In the rows, 128 means zero.
Turns, then the turns between two rows, first turn first; the first pair answered:
turn R:
[115 144 122 134  91 137 134 116 134 125] => [139 147 103 129 153 140 136 118 139 136]
[132 128  98 143 143 134 115 166 118 118] => [128 117 125 138 123 139 102 174 124 118]
[139 165 104 140 139 144 153 102 130 124] => [150 134 158 125 150 165 125 119 144 125]
turn B:
[149 160 143 127  93 139 154 127 106 161] => [117 135 157 107  83 143 120 147  95 147]
[104 126 170 105 122 120  95 159 115 127] => [ 99 124 120 107 167 100  98 135 105 135]
[138 125 134 136 129 117 133 109 134 139] => [140 120 149 138 118 123 131 118 136 137]
[115 127 138 140 111 119 135 107 126 147] => [109 126 139 137 108 120 130 107 126 144]
turn P:
[ 97  90 120  96 133 112 113 128  99 140] => [125  99 152  94 157 144 107 152 122 130]
[122 146 137 122  97 135 128 131 135 117] => [115 123 121 124 112 113 123  99 132 128]
[123 110 168 124 104 128 154 155 114 161] => [114  94 159 125 112 113 149 137 114 167]
Pairs:
Between the rows of a pair lie 2 to 3 turns.
[150 160 160 138 121 164 159 142 129 102] => [ 80 105 124 114  98 125 112 125  91 100]  B P
[150 176 134 120 155 130 164 146 130 154] => [101 120 164  87 130 135 102 161 120 138]  R B
[149 123 191 161 122 143 134  81 180 152] => [154 147 154 173 135 134 151  69 182 150]  R P R
[124  86 149 147 143 129 112 142 109 162] => [139 133 112 156 161 138 138 159 107 152]  P R R
[118 107 137 129 101 116 115 130 120 148] => [133 120 152 125 109 136 114 152 130 137]  P P
[142 118 136 113 173 118  99 135 150 136] => [109 139  97 132 110  84 135 124 116 142]  B P P
[109  75 124 114 167  97 115 146 113 142] => [147 123 167 123 150 147 137 193 130 125]  B P B
[100 116  98 138 117 101 102  72 134 107] => [144 158 139 129 147 168 104 145 155  90]  R P
[ 78 101 119 122  65 102 130 109 107 131] => [158 152 177 126 127 178 141 162 160 111]  P B P
[124 131 114 122 142 136 132 151 114 139] => [128 119 140 120 138 136 126 150 118 146]  B P R
[ 95 108 113 126 102 131 113 133 115 106] => [109 113 125 114 122 149 112 156 120 103]  R R P
[132 143 127 146  90 101 181 154 120 154] => [117 114 128 130  95  98 163 166 108 164]  R B P
[140  76 152 113 136 115 114 149 122 153] => [119  83 138 123 100  95 120 128 112 151]  B R
[174 140 182 167 109 105 167  99 151 177] => [122 171  85 168  93  80 171  97 109 157]  B R
[123 120 137 128 116 156 112 135 139 112] => [146 140 121 145 135 147 139 122 148 125]  B B B
[151 174 138 126 132 159 161 181 130 120] => [121 155 111 143  84 105 183 136 104 143]  P B
[125 175 143 112 115 142 113 149 139  70] => [134 173 118 101 161 137 117 164 132  85]  P R P
[116 109 126  86 159 140  64 162 127 107] => [ 88 102  97 106 117  96  73 102 122 108]  R P R
[168 129 148 140 151 120 146 119 134 137] => [112 100 136 127 102 100 123 122 105 130]  P B P
[154 116 126 127 148 158 118 137 149 151] => [115 128  82 121 118 145 118 148 120 142]  P B B
[ 89 120 140 153  75 125 122 115 153 135] => [140 161 134 170 115 142 159 127 165 148]  R B
[133 149 147 142 109 164 131 117 161  78] => [117 153  93 152 115 124 143  82 141  92]  R P
[122 101 115 116 106  90 127 136  79 188] => [142 101 117 117 136  94 129 130  89 200]  R R B
[143 133 156 126 135 147 120 133 144 127] => [120 144  97 123 152 127 122 134 116 132]  P B R
[138 171 119 144 121 150 138 128 150 107] => [122 107 130 128 156 129  93  96 152 120]  B P P
[120 112 191 146  90 131 124 145 123 129] => [148 132 150 137 193 149 111 144 138 121]  B B P
[ 90 120  93 126 106 118 135 100 114 146] => [148 120 167 135 132 154 138 101 157 154]  B P B
[125  90 153 105 144 117 101 153 119 141] => [130 122  90 119 170 101 131 136 107 147]  R R
[154 114 163 125 141 112 148 123 149 147] => [127 134 159 118  96 128 144 165 128 123]  P R B
[ 89 123 179 117 123 188  83 142 165  87] => [ 46 110 113 117 123 149  72 106 140  87]  B R
[159 164 147 136 122 151 136  75 148 107] => [103 144  97 112 120 132 101  77 117  91]  B B R
[108  87 144 139 134 118 108  87 149 113] => [ 95 124 136 127 115 155 105 143 140  83]  P B P
[155 158  98 159 123  99 172 110 127 148] => [102  88 147 118  77 106  97 130 118 127]  R R B
[113 133 127 134 140 128 128  54 133 138] => [132 174 129 141 137 156 145  81 143 116]  P R R
[101  77 138 104 105 113  96 106 125  96] => [152 148 154 143  77 127 169 112 143 108]  R B B
[134  77 169 119 137 105 129 142 123 160] => [148 114 172 117 140 139 137 182 127 137]  B P
[125 153 132 163 105 109 131  82 130 139] => [133 143 129 162 134 110 125  74 137 142]  B P R
[142 166 132 135 139 134 128 157 150 119] => [122 165 118 143  98 106 139 141 130 125]  P B
[140 105 109 130 161 112 141  97 133 157] => [127  76 140 124 138 114 119 100 135 155]  R B
[118 143 132 117  95 148 115 161 121 100] => [135 136 109 109 161 150 106 161 124 110]  R R B
[141 173 145 137  73 130 170 158 133 120] => [123  78 173 121 103  93 122 107 140 156]  P R R
[106  88 138 118  94  93 136 123  99 180] => [144 152 166 124  94 151 159 182 118 153]  B P P
[121 112  98 127 132 120 132 130  89 134] => [134 112 131 113 140 148 124 160 100 128]  R P
[ 86  71 145 124  96 142  96 113  96 143] => [100 135  91 164  80 127 151  88  98 136]  P R B
[131 138  72 123 160 104 123 128  97 130] => [108 105 148 113  79 117  99 142 104 118]  P R P
[128 123 165 123  97 129 134 173 126 147] => [119 115 117 132 114  87 153 123 117 168]  P B B
[166 142 120 148 164 130 151 112 151 159] => [138 149 146 150  80 134 164 138 133 149]  P P B
[154  96 144 119 162 137 110 128 133 144] => [148  89 150 120 144 139  95 115 141 128]  R B P
[129 139 106 119 128 104 166  88 124 123] => [143 156 151 107 118 149 161 148 126 107]  R P
[ 95  76  97  99 159 121  81 116 113 154] => [180 164 123 135 174 170 152 147 146 148]  B P
[148 133 119 108 160 144 128 148 142 126] => [117 107 122 100 138 134 101 139 134 116]  R B P
[ 90 156  63 129 120 116 130 140 103 121] => [ 81  81 138 107 113 115  81 127 117 131]  R R P
[149 152 172 114  98 167 140 187 108 136] => [ 88  93 115  88 121 127  89 160  79 138]  B P
[130 118 119  88 155 145 114 124 152 130] => [123 144  86 107 120 119 156 113 135 139]  P P B
[160 109 185 139 106 157 104 109 138 119] => [162 180 114 150 115 159 152 133 116 113]  R R P
[132 140 101 126 161 167 103 100 176  82] => [143 145 132 132 136 178 113 111 182  81]  B B
[100  84 135 115 130 107 110 137 104 157] => [127 138 138 112 144 153 122 191 117 129]  P B P
[161 106 156 111 177 135 105 146 120 147] => [141  86 153 113 159 125  78 118 128 129]  R B P
[106  98 161 112 116 112 101 132 139 134] => [ 97 105 121 106 150 104  96 125 126 130]  P B
[148 142 151 114 115 139 120 134 140 120] => [125 151  99 119 112 116 126 114 124 117]  B R B
[ 94 115 138 126 112 106 104 115 131 121] => [101 139 123 136 108 105 117 106 131 112]  P R
[144  91 150 112 185 133 106 144 136 152] => [108  95 175 132  73 118 119 127 129 138]  B R
[143 165  89 134 161 153 142 132 132 111] => [114 109 123 103 160 158  85 141 132 104]  R B
[119 105 158 131  74 127 138 126 124 125] => [126  79 155 113 144 137 100 123 138 121]  B P
[134 148 136 162  84 134 179 119 123 149] => [148 118 188 143 110 156 152 137 139 155]  R R
[101 127 134 110  82 115 133 158 103 130] => [136 133  95 107 177 112 139 142 114 146]  R P
[ 99 103 107 114 113 103 145 146  86 135] => [117 140 130 121  89 134 153 170 103 111]  P P R
[156 169 130 126 158 167 132 139 149 130] => [131 182 109 142 106 150 151 124 137 121]  R R
[164 121 123 145 132 154 110  85 144 119] => [147 140 130 148  77 159 121 109 132 107]  B P
[119 163  55 134 111 103 159 106 108 131] => [109 104 171 112  53 136 109 132 123 121]  R R
[171 142 136 127 170 154 138 144 152 140] => [168 128 133 124 183 142 135 126 149 148]  P P P
[137 133 113 101 130 158 109 122 134 132] => [130 133  99 111 118 139 119  99 132 138]  R P B
[100 116 145 110  97 143 116 142 115 104] => [139 152 112 116 163 158 133 141 128 104]  R P P
[144 132 131 108 179 142 131 120 164  88] => [116 165 115 119  99 132 161 142 133  77]  B P
[114 123 152  99 106 155 105 175 117 134] => [ 91 110 110  93 125 132  92 152 104 138]  B R
[153 132 117 140 144 111 152 103 122 153] => [133 121 141 142  95 107 146 105 119 146]  R R
[123 144 163 141  96 141 154 103 144 123] => [ 93 108 139 125 106 114 123  88 132 129]  P B B
[129 120 162 117 118 161 143 194 105 188] => [125  79 147 116 155 126 129 148 106 209]  P P
[111 119 108 127 133 125 138 119 125 124] => [107 107 133 121 121 130 128 125 127 124]  R R
[110 156 181 142 124 158 104 141 149  96] => [108 163  93 140 193 119 128 113 123 126]  P R
[112 128 102 140 140  97 128  77 151 113] => [143 115 145 136 167 119 121  93 169 122]  R B
[103 161  76 111 127 155 115 169 109  83] => [105  98  84 100 183 130  81 129 118 113]  R P P
[129 124 127 126 155 132 116 118 144 106] => [125 123 148 134 118 134 121 118 150 101]  B R
[ 97 136 134  94 167 137 120 155 118 112] => [116 167 106 126 149 112 169 119 122 126]  R B B
[103 110 114  94 165  97 124 126  73 157] => [103 155 112  95 145 127 137 174  72 133]  P P B
[131 166 114 118  86 126 154 134 127 111] => [149 120 151  96 155 143 107 124 156 116]  B P P
[ 95  70 123 118 117  95 100  97 103 151] => [182 129 165 135 178 156 130 125 158 146]  B P
[133 137 115 157 109 126 142 101 144 111] => [136 116 154 148 113 139 120 112 153 111]  R R
[146 118 142 120 173 141 111 120 156 118] => [139 108 132 119 171 129 111 108 150 126]  P P P
[132 135 108 118 151 141 131 164 110 129] => [141 149 102 130 135 130 154 150 108 142]  P B
[173 140 159 115 151 120 163 147 115 187] => [130 158 110 115 110 106 169 164  83 169]  P B R
[122 166 136 114 107 126 133 142 141  97] => [132 163 144 114 116 133 126 143 148  97]  P P P
[160 121 144 141 152 135 110 107 158 107] => [131 134  93 148 138 111 115  90 143 101]  R B R
[115 121 144 133  77 110 132 132 115 137] => [140 131 119 145 118  99 162 119 115 162]  R B P
[112 131 157 142  53 136 134 111 118 146] => [107 135  63 126 162 118 126  99 102 155]  B R
[149 115 124 120 180 142 129 132 122 156] => [114  92 165 120  99 134 117 123 117 146]  R P
[160 141 115 142 175 108 153 104 137 153] => [138 151 142 150  83 107 169 125 123 148]  B P
[121  92 155 116 138 128 109 133 132 133] => [ 99 106 134 123  99 115 122 140 114 128]  P P
[101  99  97 107 169 107  96 115 116 135] => [ 95 141 138 116  78 141 106 155 122  92]  P R
[125 114 120 137 125 103 141 110 128 150] => [138 126 143 143 111 118 150 115 139 148]  B P R
[154 161 191 156  78 159 188 114 158 126] => [ 94 105 173 138  39 116 154  88 123 132]  P B
[ 92 108 121 147  97 104 126  89 108 103] => [152 162 142 143 150 165 150 154 129  96]  B R P
[127 124 132  95 177 160  88 186 121 110] => [118 126  69 111 197 114 116 134 106 135]  P B P
[ 97 158  49 126 135 143 111 135 127  58] => [ 92 125 122 109 102 167  80 163 139  53]  P R P
[165 140 156 136 174 164 110 121 183  94] => [ 97 113  79 145 123  81 123  61 133 120]  P P
[114 118  90 123 162  98  94 126 112 130] => [153 174 101 156 133 107 153 135 117 130]  B P P
[160 182 150 140 107 162 180 143 124 124] => [163 174 165 135 111 167 171 149 130 125]  R R
[ 96 105  98 139 110 148 105 109 137 120] => [126 112 101 144 151 158 111 100 158 124]  P B
[ 99 102 153 128  80 137 111 113 118 103] => [120 101 173 125 106 156 100 122 135 100]  P P
[120  92 133 123 117 126  85 138 123 128] => [166 130 102 145 159 125 131 122 133 145]  R R B
[105 124  87 131 128 115 122 125 122 129] => [154 134 147 147 122 140 143 128 154 135]  B P B
[121 163 126 131 103 132 118 139  81 143] => [126 157 112 127 132 121 126 131  81 162]  R B P
[102  83 148  94  80 142  75 149 119 121] => [ 94 136  55 123  80 105 124 110 101 123]  P P R
[160 160  93 125 188 140 132 113 162 112] => [ 84 140 110 118  59 119 122 142 116 101]  B B P
[ 79 115 174 134  85 135 138 146 107 129] => [ 96  88 159 116 178 143 100 132 129 129]  B P
[102 108 120 123 155 120 120 103 128  83] => [137 152 131 140 152 138 154 114 147  83]  B P
[139 117 141 133 148 132 110  89 150 123] => [120 148  96 144 116 116 135  91 131 117]  P R P
[154 113 139 135 139 134 143 106 140 123] => [140 112 135 135 127 125 141  93 139 117]  B R P
[153 153 126 135 133 136 142 105 147  87] => [130 145 134 127 109 141 125 126 134  70]  B R B
[138 169 152 145 117 181 154 171 148 120] => [ 92 144 110 156  67 117 167 119 113 146]  P B
[144 126 119 135 148 104 172 105 150 111] => [119  97 163 114 107 123 132 136 145  94]  B B
[101 117 114 100 135 149  75 147 119  88] => [127  95 148 102 159 151  76 142 139 103]  P B R
